One vector is turned by the same rotation once a step. Each row is the vector after some number of steps, and that number follows the row.
The counts run from 0 to 1431.
[104 128 161 104 115 106  85 144 106 152 138 136 133 158 143 144 128 133
 101 171 153 113 105 146 152 105 111 121 148 189 152  99  91 129  90  58
  87 120 127 125 141 112] : 996
[ 93  89 166 131 136 109  91 138  97 155 124 142 131 187 140 129 107  99
 112 154 162 128 110 140 145 111  99 118 192 152 142 103 108 133 107  78
  87  98 137 130 131 132] : 367
[109 129 146 112 103  83  92 152  90 117 137 118 126 180 112 132  96 123
 134 158 138 130 106 141 140 110  91  90 140 179 138 110 103 104  80  60
  97 132 136 127 125 124] : 961
[127 129 136 156 124  90 117 117 101 143 113 150 148 193 119 117 109 118
 142 149 168 108 113 124 162 126  95  90 156 141 140 104 110 115  55  91
  80  93 155 131 135 112] : 240
[124 122 146 140 118 113 113 127 108 161 140 135 104 198 137 141 105 108
 103 171 158 124 101 158 154 122 111 100 168 194 153 100 128 123  92  85
  86 132 148 106 129 131] : 1391
[126 127 176 141 109 114 132 135 107 150 109 139 116 153 135 133 126 101
 108 155 175 131 124 148 144 143  93  71 175 177 163 141 121 138 107  92
  81  85 167 109 158 143] : 28
[114 117 149 128 107  82  92 146  84 136  99 126 141 206 121 123 102 111
 151 153 148 126 120 116 114 125 100  97 169 166 126 129  93 117  89  74
  98 109 131 130 133 140] : 1022
[125 141 148 160  98 100 142 133 123 174 116 115 119 165 120 156 121 110
 120 166 153 119 119 141 154 137 116  71 132 186 147 115 112 109  79  82
  96 105 164 118 118 156] : 771
[116 102 171 161 122 105 118 146 117 160 112 135 105 158 140 148 128  98
 115 154 172 134 120 148 143 130 112  94 184 152 156 127 119 121  99  93
  88  70 174 130 127 165] : 365
[114 121 158 115 112  93 105 129  72 137 107 143 147 189 119 133 100 114
 136 162 152 127 117 129 134 127  81  83 166 167 129 106 110 138  95  72
  91 114 137 127 134 129] : 1252
[118 111 153 131  97 113 125 149 123 145 125 158 123 138 131 156 109 142
 130 184 196 110 124 144 136 134  92 101 136 179 146 124 132 126  66  76
 109  78 153 144 131 106] : 618
[114 123 146 137  84  95 127 152 143 181 111 139 134 148 133 146 115 127
 125 179 186 100 134 116 132 143 115 101 127 187 135 122 114 115  71  90
 115  77 139 134 135 119] : 1166
[118 101 181 128 113 103  90 161 126 155 131 143 106 144 154 160 108 113
 107 173 169 130 120 150 108 125 121 113 167 182 156 127 114 121 107  69
 102 111 156 133 135 143] : 1331
[114 129 169 144 110 107 113 165 118 115 130 139 110 159 138 148 129 126
 141 151 178 146 143 173 146 128 105  97 155 160 152 131  98 126  76  80
 100  75 174 138 124 119] : 177
[110 116 168 113 122  87  83 141  90 110 127 145 121 167 126 132 108 127
 125 156 154 142 109 142 129 119  83 111 184 148 151 107 114 120  87  73
  78 101 146 145 139 127] : 466
[100 121 154 137 119 112 106 145 101 113 137 151 131 190 128 123 112 126
 136 138 175 133 131 151 152 122  92  97 151 154 154 114 107 114  75  71
  91  91 159 133 137  89] : 566
[121 146 163 148 119  95 115 151 118 144 119 111 118 148 127 147 150 102
 114 149 154 121 116 156 176 124 112  96 163 163 159 125  88 117  87  89
  77  74 162 109 122 158] : 1089
[152 145 177 152 125  96  97 144 117 137 107 145 128 152 161 144 147 109
 123 149 163 118 137 148 140 127 125 106 163 166 163 134  82 132  83  74
  82  94 174 125 151 129] : 20
[110 101 158 154 145 118  94 140 123 169 136 146 127 161 149 143 121 109
 101 147 174 113 105 150 171 104 117 122 154 155 149  94  98 111  82  71
  93 105 156 133 128 105] : 1046
[111 124 164 152  91  84 119 145 127 146 104 147 147 131 123 152 114 115
 133 155 184 118 132 127 146 131  96  90 129 149 131 114 104 109  68  78
 106  70 162 154 118 120] : 530
[103 138 165 128  99  79 104 163 131 132 120 108 117 154 118 145 135 137
 135 155 146 131 135 141 129 141 124 100 157 170 164 127  94 111  73  90
  93  63 146 128 133 153] : 503
[131 144 137 149 117 104 116 155 114 139 144 126 123 208 136 131 107 100
 130 149 171 122 119 155 146 121 114  89 133 186 138 118 108 104  77  74
 103 137 164 110 125 104] : 674
[138 128 166 139  98  93 109 126 109 168 116 132 128 128 124 163 103 114
 114 176 145 106 112 127 132 130 112  82 131 192 150 114 114 110  80  61
  98 127 152 135 125 162] : 93
[143 117 136 154 125  89 103 117 106 136 123 146 115 203 129 124 101 111
 125 154 169 122 100 133 142 129  93  94 172 152 142 105 128 110  72  91
  84 118 164 127 131 122] : 1302
[133 116 140 133 135 112 112 123  86 166 121 151 129 164 125 139 119  99
  99 170 168  98  85 133 174 105  88 106 160 169 141 111 114 122  87  70
  81 111 133 108 131 131] : 808
[100 121 149 126 106  84 110 133 129 170 134 134 124 160 121 158 110 139
 120 188 158 111 106 140 156 123 105 115 150 165 131  75 111 113  68  92
 100  97 128 155 110 129] : 42
[115 133 140 108 117  88  92 141  86 134 127 123 129 166 101 137 112 128
 119 166 139 115  98 136 164 111  84  95 142 168 134 106  91 111  76  61
  92 111 126 126 121 130] : 183
[ 87 111 158 136 105 106 113 137 103 128 132 118 124 166  98 133 115 137
 125 143 144 127 126 145 148 136 104  78 155 158 170 111 125 106  76  83
  77  70 152 131 142 139] : 274
[122 120 148 142 125  77  80 151 126 161 124 125 129 169 148 153 127 135
 129 178 145 107 120 132 139 114 137 143 162 175 141 104  75 116  66  76
  99  97 132 139 123 138] : 111
[105 114 150 149  99  96 112 134 124 145 117 150 148 195 128 115 104 127
 135 140 180 121 140 124 141 137 113  95 144 158 145  99 114 110  69  86
 101  97 156 144 144  92] : 1114
[123 144 147 131 101  88 125 163 142 155 131 106 105 148 125 146 136 128
 110 163 165 104 116 136 150 146 119 100 150 185 168 136 109 106  70  97
  97  70 146 106 147 148] : 840
[118 147 127 125  98  66 109 166 135 143 139 112 112 169 115 132 114 121
 123 159 174 107  98 123 143 135 100  99 134 185 138 114 112  81  65  94
 108 100 132 116 135 115] : 1069
[ 86 121 174 104 104 112 105 160 105 144 133 137 136 174 139 123 115 116
 105 148 180 132 128 143 145 123  93 102 156 179 153 120 108 131 101  68
  92 105 132 114 157  97] : 317
[121 110 140 132 105  67  87 149 107 131 126 123 119 184 110 131  89 123
 139 158 153 116 102 112 108 138 104 104 167 169 141 117 123  87  73  79
  99 109 131 131 141 143] : 6
[119 103 161 137 114 120 111 130  90 158 103 148 142 160 127 163 114 133
 137 185 145 104 133 143 137 122 116  95 144 182 140 120 101 146  71  63
 107  98 147 139 122 141] : 668
